One turn moves every row onto another: examples first, then more rows asked:
Q_448: [ 28  31 -16  39  12 -17   1   3 -15  31   1   4   4  -4 -14 -14 -10  14
 -22 -16]
Q_177: [  7 -22 -11  20  48  -3  21  11   1  -9  -3 -17  20  21   3  13  -9 -33
   1  -8]
Q_200: [ 18  20   3  41   4   5   5   1   0 -37 -12 -22  25   2  -2   3  27  -4
   0  -6]
Q_861: [ 10   8  11 -17  28  15 -34  -2 -36 -14 -32  26  15   3   4 -18 -34   7
  23 -23]
Q_831: [ 24  26 -22  30  49   4  13 -19   2 -12  -2  -6  16 -21 -25 -18 -28 -35
  17 -29]
Q_871: [ 17  37  -8  19  21   8  -2  -6  24   0  17  -2   3 -29  14  18 -20 -12
 -26 -11]
Q_436: [ 42  16  22  -7   0  -1  17  -4 -29 -11  -5  16  50 -18   4 -15 -19   8
  15 -13]
Q_728: [ 27  52  12  25  10   5 -27 -27  -8  12  -3   6  -1   0 -10  13 -59  -9
  20   1]
Q_532: [  5   7  20 -21  24   2   4  -5 -25  14  16   6  39  -2  -2  25 -16  10
  10 -34]
Q_79: [ 19  34  -8  12  28  31 -16  15   1 -25 -12 -15  12  17  15  29 -29  -7
  27 -32]
Q_598: [ 39  25 -12  37  30  30 -10  20 -18  16 -12 -19  29 -10  37   9 -35 -13
  15  13]
Q_599: [ 13  28  10  29  21 -19   2 -40   5  22   0 -24  31  -8   0  12  -2 -18
  23  19]
Q_30: [ 43  33  -6   4  45 -22 -14 -15 -16   9  -6  -2  -5   5 -22 -34 -15   1
  33   0]
Q_643: [  1  33 -36  -1  38  20 -31  -1 -30 -13 -10  36  29 -16  -4   1 -18   6
  20   2]
Q_571: [  6  12  18  -3  22   9 -25  10 -15 -13 -30   1  17  25  10  -1 -52   5
  16  28]
Q_649: [-31  14  -3  26  28 -13   8 -10 -21 -16  -8  -4  29   7 -18 -16 -14  14
  14  28]
Q_474: [ 10   6   8  11  32  -3 -36   4 -30   1 -23 -23   5   3  -1  -1  36 -11
  13   7]
Q_372: [  1  10  34  19  14  22  -2  -1 -49 -19  27  -3  15 -36  10  11 -17 -10
   5   8]
Q_285: [  2  28 -15 -14  35  -4  -6  12   3 -44 -17   4  -1 -12  10 -26  -8   1
   6  -2]
Q_294: [ 12   9   2  42  16  -2  18 -28 -10  31   8  -6  43 -25   6  -4 -10  -1
  -7 -21]
Q_264: [ 56   2   5  13  23  12 -13  -8  -1 -27 -21  12  11   0   2  11 -19 -54
  15  -1]
Q_460: [ 30  24   4  24  26  21 -17 -18 -27  14   7   5   5 -19  33  22 -45 -29
  37 -18]
Q_108: [ 60  11  19  44  11  10 -12   2 -21 -11 -14   1  23   7  -7 -20 -19   2
   4  34]
Q_875: [ -7 -18  15  29  18 -13   6   4 -44 -15 -11  -3   7   3  11 -25  10   0
   4   8]
Q_158: [ 17  24  24   4  31  -3  12   6 -48  -6  17 -25  -7 -19  11 -14 -25  -7
  37 -16]
Q_120: [  1  -2   3  20  34  22 -14   5 -10 -30 -10  14   5   1 -31  -8 -35 -18
 -29 -15]
Q_520: [  0  10  -7  11  67  12 -21 -10 -17  16  12 -18  22  19  -9  26 -11  -6
  39   0]
Q_439: [  3   4  -5  30  39  25 -16  -4 -13   4  19  21  35  -7  -7  13 -33   7
 -20  33]

Q_643 goes to Q_474
Q_861 goes to Q_875
Where do these go?
Q_520 goes to Q_30
Q_649 goes to Q_599
Q_177 goes to Q_831
Q_436 goes to Q_372
Q_285 goes to Q_200

One turn moves every row onto another: examples first, then more rows asked:
Q_286: [ 16 -12 -22 -25   2   5 -12 -15  -4 -15   1   0 -14  16   9  10 -26 -44
  49  -3  -2]
Q_145: [ 43   3   3 -38  14   9 -44   9   0  -8  15  11   3   2  16  10 -11  25
  -4  -4  -4]
Q_602: [ -6   3 -24  34 -17  -3 -39  33   7 -10 -17   8   2 -15  -8   2  -5 -21
   7  -5   6]
Q_53: [  6  -4 -28  12   8  24 -13 -14   5  -7  26 -14   5  -1  26   7   1  33
 -44   6   5]
Q_816: [ 25 -16  -9 -19  10  13   6   0 -14  18  13  10 -16  11  21  25  -7 -30
  42   4   6]
Q_892: [  1  -2 -46 -27 -17  24  -6 -34   2  26   2 -26  -1  -8  10  -2  -2 -23
   0   2 -14]
Q_775: [ 21  -9 -31   5 -13  23  13 -26   2  33  -6 -29 -19  12  -1  36  -9 -10
  -2  -3  -6]
Q_444: [  0 -36 -12   3  15  19  -6 -29 -10   6   0 -36  -8  25  -4 -22   0 -10
 -10 -11 -17]
Q_693: [ 32 -13 -23 -12  -7  18   3 -19  15  27   9  23  -6  14  11  26 -32 -29
  22  -4   5]
Q_351: [ 12  -1 -40  -7   4  13 -33   0 -13 -26  11  -9  17  -7  30  -3   0  24
 -37   2   0]
Q_795: [ 14 -11  -2 -50  18  21 -22 -21  15  -7  37   3   9   6  14   3  -4  23
  -9   3   8]
Q_753: [ 10  -3 -34  -6  10  -3 -33   6 -10 -44  -7  -6  28  16   7   8 -11  20
 -30 -13   2]
Q_256: [  6  18 -11 -53   7  -3 -20  -9  27  -9   1   0  18  16 -19  30 -12  -4
  21  -9   6]
Q_131: [ -8 -13  -7  21  22  18  -2  -3  -8 -12  23 -29  -7  20  14  16   4  32
 -29   0  12]
Q_566: [ -7   2  23   5 -17   9  -6   9   1 -36 -30   7  39 -10  -6   3 -15   2
  10  -1  -6]
Q_405: [ 20  -5  -9 -14  13   4   0 -28  29  -1   5  13  -2  22 -11  18 -19 -34
  42  -1  -4]
Q_547: [-17 -14  34  26 -19  32  21   2  -7  -6  -8 -11  12  -9   9  13  -8   9
   5   6   6]
Q_338: [ 16  34  16 -21  11  -2 -30  14  13  21  -5  -8  -5  10 -12  21  -1  -4
  25  -7 -11]
Q_542: [  0  -3   3  -9 -30  19  -7  -2  -1 -44 -23   8  40 -25   9   5 -21   6
   5   5  -1]
Q_630: [-15  -3  39  22 -12  16   7  12  -5 -18 -24  -5  24  -4  -5   5  -8   5
  13  -1   0]
Q_729: [ 54  -9   0  -4  10   3 -37  14 -13  -8 -17  -2  -6  19   2  19 -19  13
  -6 -18 -16]
Q_779: [ -3 -10  -2  -3 -38  35   2 -10  -5 -29  -6   3  26 -33  27   4 -19  10
  -4  14   3]
Q_826: [-11 -13  13  14 -32  41  17 -11  -3  -7   0  -6  13 -25  23   9 -14  13
  -5  14   7]
Q_895: [-33 -18 -22  35  -6  11   3  -6  32  -7  12  -5  -3  -4 -16  13   4 -14
   5   7  23]
Q_594: [ 21   0 -23 -17 -11  16 -23 -14   7  21   4  11  -9   1  18  -9 -29 -44
  30  -3 -12]
Q_916: [ -6  -1 -41 -63  -6  10 -14 -19  -6 -14   5 -19  10   3   5  11  -3 -19
  19  -1   4]
Q_212: [ -8 -11 -33  -3 -13  10 -17  23   4 -26  19  17   3 -26  15  31   4   0
  10  15  37]
Q_888: [  6   1 -30  16 -20   2 -28  22  28 -16  -4  29  15 -18  -5  29 -13  -2
  -3   1  23]
Q_218: [ 24   6   1   1   3   8  -5  13 -17  24 -10 -29 -29  15   1  41  -1  -5
  23  -5  -4]
Q_284: [ 17   5   4 -12  19   7  -6 -12  13  27  12  12  -9   3   7  -1   1 -36
  44   8 -11]
Q_37: [ -8 -36 -12 -33  19  25  -1 -35   0  -8  30 -23   1  19   7 -10   3   5
  -6   0   3]
Q_223: [ 34 -24  -6  18   9   9 -20 -11  -8   6 -23 -21  -9  30 -11  -1 -16  -5
 -14 -22 -26]
Q_735: [-24 -21 -24  37  -9   0 -10  20   0 -24 -11 -12 -10   4 -15  16  -2 -23
  17  -4  19]
Q_60: [-17   1   6  24  28   3 -21  12 -10 -14   6 -31   0  27   3  -6   7  19
 -20 -10  -2]
Q_406: [-31  -6 -22  11  -7  17 -14   8  19  -3  28   4  -2 -31  10  -1  19  -8
   7  21  24]
Q_309: [ -4   6  -7  15  21  -7 -31   8   7 -25  -8 -12  25  29 -11  -4  -7  16
 -28 -19  -6]

Q_602 goes to Q_888
Q_753 goes to Q_351
Where do these go?
Q_542 goes to Q_779
Q_892 goes to Q_775
Q_37 goes to Q_444
Q_284 goes to Q_405

